One turn moves each row of this set onto another row. After a few examples, where does it send each row asked below?
J_575: [ 36 -19   7   7  12 -13   2  23   0 -11  -5   5  17  31  14  14  11 -14
 -35  -2  30   1 -14  21  28]
J_30: [  0 -31  -4   0   9 -11 -14   3  14 -17  12  14  17  14 -10  16   2  -5
 -47   5  24 -11 -39  11  -6]
J_197: [ 23  -8  11 -16   4 -14 -15  39   4 -16  25   0  11  20 -10  29 -19 -15
 -26   1  12  -9 -26   2   3]
J_829: [ 24 -19   3   8   9  -6   7   9 -45 -14  10   7  20  33 -39  14 -20 -14
 -36  15  26  23 -22   5  -4]
J_284: [ -2  -6  17   4  32 -29   6  15   1 -11  12  13  -3  28  -4  17  14 -16
 -51  -1  -4   8 -30   0  -5]
J_548: [ 35 -16  14  16  25 -14  14  28   6 -24  -1 -11   7  27   6  27   3 -12
 -49   5  19  -9 -16  16  22]
J_381: [-18 -19  13   5  41  -5   7   3   0 -35  17   7  -8  31 -19  30  -6  -5
 -32  24  11   8 -31  -4  28]
J_941: [ 29 -25  -1  19  16   5   8   9 -38 -23  18   4  15  39 -26  18 -28  -3
 -40  14  27  24 -30  -8   7]
J_900: [-15 -21  -2 -13  24 -17 -13 -17 -10 -31  19  15   8  35 -26  32  -5  -1
 -33  12  26  -6 -24  17  33]
J_36: [ 27  -7  -6 -15   9  -5 -19  33  -1 -20  27   4  12  35  16  22  -9 -11
 -25   0  19   1 -34  -5  23]
J_31: [ 26 -13 -10  12  24  -4   9   0 -46 -31  20  -1  13  50 -27  23 -19  -2
 -53  11  21  14 -34  -4  15]
J_311: [ -8 -24  18  17   3 -13  -4  -8 -13 -23  11   3  -4  55 -14   4  -6 -34
 -56  12   3  15 -16 -15  15]
J_385: [ 25 -11  20  14  24 -26 -39  23 -37 -21  18  17   0  27 -21  19 -11 -18
 -17   8  20  13 -20  13  19]
J_133: [ 27  -5  12  -6  16 -32 -32   6 -31 -37  26   2  -8  32 -31  39  -7  -8
 -29  11  27  12 -22  23  23]
J_542: [  0 -18  17  20  34 -10  -1   8  -9 -20   1   8   0  32  -9  21 -20 -29
 -18  30   5  14  -4  -2  31]
J_196: [ -9 -42   6  12   3  -8 -15 -22  -7 -23  19   0   8  46 -17  11  -8 -18
 -63  11  23   8 -13  10   6]
J_874: [  9 -12  -7  20 -14 -18 -22 -10 -16 -28   4 -13  16  34 -32  12  -7 -23
 -21  20  12   0 -39  17   1]
J_89: [ -1 -13   0  31  24 -24 -20  -7 -21 -29  22 -10  16  42 -24  16   1  -6
 -41   2   3  -7 -46  22  -1]
J_870: [ 21  -7  -8   2  17 -16   7   1 -53 -23  12   2  16  45 -39  20 -10 -12
 -49  12  20  13 -26   8   4]
J_566: [ 18 -16   7  23  35  -5 -32  32 -27 -37  15   3  -5  20 -11  16  -7 -15
 -24  29  22  13 -37   3  18]
J_603: [  1 -34  11  20  -3 -14 -15 -18 -11 -23  12  -1   4  53 -15  12 -20 -31
 -59  11  11   4  -4  -3  15]
J_354: [ 28 -11  10 -10  -2 -20   3  20   0 -17   2  13  14  31  -8  16  14  -9
 -35 -13  29 -12 -30  13  30]
J_559: [  3 -22   2   2  18 -21 -20 -13 -17 -15   2  17  15  36 -16  23 -19 -26
 -17  18  20   0   4  19  35]
J_767: [ 33 -25 -14   5  -9 -13 -19 -13  12 -23   5   4  12  33   6  28 -19 -17
 -42  11  23  -5 -16   5  23]
J_864: [-20 -33  11   9   8  -8  -5 -12  -9 -23  18   4   0  47 -14   5   7 -21
 -61  11  16  19 -25  -2   6]
J_791: [ 30  -1   8   9  13 -32   1  -2  -1 -17   5   2  -6  49  12  28  -7 -29
 -45   4  -5  15  -8  -6  24]
J_184: [ 26  -8  17  -1  11 -22  14  25   8 -29   5  -4   3  28 -15  30   7  -7
 -50  -6  17 -21 -31   8  25]
J_884: [ 21 -10  -2   3  27 -11 -25  14 -21 -53  22 -10 -13  25 -21  36  -3  -4
 -37  31  30  11 -39  13  22]
J_334: [ 24 -13   9  24 -10 -13 -10 -10  -9 -24  13 -12   1  44 -10  18 -10 -18
 -11  15  14  38 -31   5  11]
J_899: [ 22  -2   4 -16  24 -26  -9  34  -5 -17  21 -14   9  24  -3  37  -6 -20
 -42   8   7  -6 -12  22  -3]
J_525: [ 12 -14  15  35  27 -19  -8  -8 -15 -25  31 -11   1  52  -3  21  -3   0
 -31  -3   5  31 -38  10   8]
J_496: [ 26  -1 -13 -16  28 -16 -14  27 -10 -21  22 -11  10  39  22  30   3 -14
 -41   8  15   4 -19  15  16]

J_542 moves to J_381
J_197 moves to J_36
And these:
J_184 moves to J_354
J_133 moves to J_385
J_829 moves to J_941
J_284 moves to J_30
J_196 moves to J_603
J_874 moves to J_334

